Rotation paths and how fast each direction turns (degrees each step):
Each turn is a multiple of 5 degrees from 10 to 175, or 0.
Each row of a path follows its step; steps can be skipped.
Rotation 1:
step 0: [-21 -42   0  14  -5   1  54  19  12  19   7 -58 -44  71  -9 -12  -2  27
   4  10  31  38  12 -28 -20  57  36 -29 -16  10  15 -50 -11  23 -12  -5
  14  12  22  25 -29 -40 -21   6   4 -13  10  13  17 -20  -6]
step 1: [  6 -37 -18   6  73  -3 -22   4 -23   7  -4 -10 -44  27  63 -26   0   8
 -28   6   5   9  65   3   4   9 -36  -8 -10  42   0  16  37  23 -23 -20
   9 -22 -22  -5  37  45  40  15  -4 -31 -13 -18 -14  30  28]
step 2: [-34  64   8 -43  22   4  23 -38 -11  -3  38 -30  -6 -12  39  22  -8 -14
  41 -20  31 -25  40  11  57   6 -30  13   6 -27 -30   4  -4   3   4 -39
 -22  32  34 -32  -7  -1 -36  41   1  15 -12  29  -4   9  41]
step 3: [-57 -19 -38 -14 -33  -8   8 -31   4  -8 -19  -7 -20  23 -43  59  11  37
  28 -13  14 -43   7 -34 -11 -29 -21  -8  27  30  47 -49  -8  -6   9   1
  56  14  15 -11  26  20  24 -14  26  39 -22  19 -11 -30  -3]
step 4: [-38   3 -20  34   8  46 -28  36 -29 -41  21 -11 -30 -10  -8   0 -36  28
 -17   6 -13   6  33 -15  11  54 -44  16  16  37  15 -21   6  25  27  18
  -8 -24  18  19 -58 -46  25 -26  -1 -33  20 -20  33   3 -23]
step 5: [-13 -27   7 -27  62  13   8  25  40 -14  23 -56  -9   6  22 -33 -10 -27
   8 -50   4  42  11   9 -32  18 -23  23  -5   6   8  25   2 -16 -27  35
   8   8  28 -19  30  -3  -5  11  44  45  48   5 -12  58 -11]
step 6: [-34   0  48  -4   3  40  -5 -10 -43  16  39   3 -11 -13  42  40  25  43
 -26 -41  37   3   4  11 -31 -53  22   9 -25  -9  27 -45  36  14  -3 -33
 -33  -6  29 -10  36  36 -25  37   5  13   6   1  24 -17  17]
step 7: [-35 -21 -24  11  -6 -16   6  -1 -54   0 -34  38 -26  54 -64   6 -19  15
  -1 -56 -19 -33  49  23  26  38  13  12  41 -40   3 -11  10  33  11 -30
 -19  -6  24  -9  12  -7 -32 -30  -7  28 -13  -3 -20  20   6]
step 8: [ 20 -22 -26  -9  27  -7 -23  -5  19   3 -18  -2 -30 -19  -8   5  26 -10
  -2   5  28  18   5  -1  19  30  -8  -2 -15  32 -11 -43 -39  47  -1   5
  78 -18  81  24 -38 -23   7  16  13  29 -23 -40  43  28  19]
step 9: [-11 -16  -6 -17  24  24 -53 -31  -2 -10  27 -82 -11 -32 -25 -14  10  14
 -23  12 -14   4  64   1  14 -38 -16 -18  -1  -2  35  46 -15  -1 -24  36
 -52  -7   4  26  -4  30  32  -2  -4  30   6   7  19   9  41]
Speeds:
[  5  -7   1  -1   2   4  -5  13   0  -2  -6  -3   5  13  -7  -8 -10  -5
 -12   7   1  -1  -6 -11   1  11 -16   3 -12   7  -9  -8   2   6  -3  -5
   7  -2  -3  -3 -15  11  -3  -8  -3   0  -6 -13   0  19  -1] => 100
[ -3  19   3  -6  -6   8  -6  -5  -1  -9  -6  -2 -10   0  -6   3  -6 -17
  -9  -3  -9   8  -1  11   8  20  -2   6   9  -4  -2  12   8   6  -1 -10
  -7 -10  -4   2   1  -1  -2  -2   5  -6  -2  13  -6   4  -5] => 135
[  6  -4   5  14 -13  -5  -7   0  -4 -10  -4  -3 -11   3  -8   3   4  -5
   7   6  17  -4   4 -18   6  -2   8  10   0 -16  -4  -4  -1  -2   6   2
   2  -8   8  -9   5 -10   7  -8  12  -8  -4  -4  -4   1  -6] => 90
[  2  -4 -13   7  14 -17  -1   2  -5   4   1   5  -5 -13  14  -3   2   6
   7  11  -8  12  -6   7   7   8  -8  20   8  -3  -7   6   3   4   2   0
   2   2   3   0  -3   1  -5  -5  14   3  -1 -13  -4  -2  -2] => 110
[ -1   1 -10  -9  -9  -1  15   4   5  12   0   8  -9  -4  -3  12 -15  -3
   4   9  -3   5   2  -6  -4  -1   6 -10   8  -5  10   8   2   3   1   1
   2  -8  16   6 -12   5  14  -6   0  -4  13  -9   7   9   2] => 85
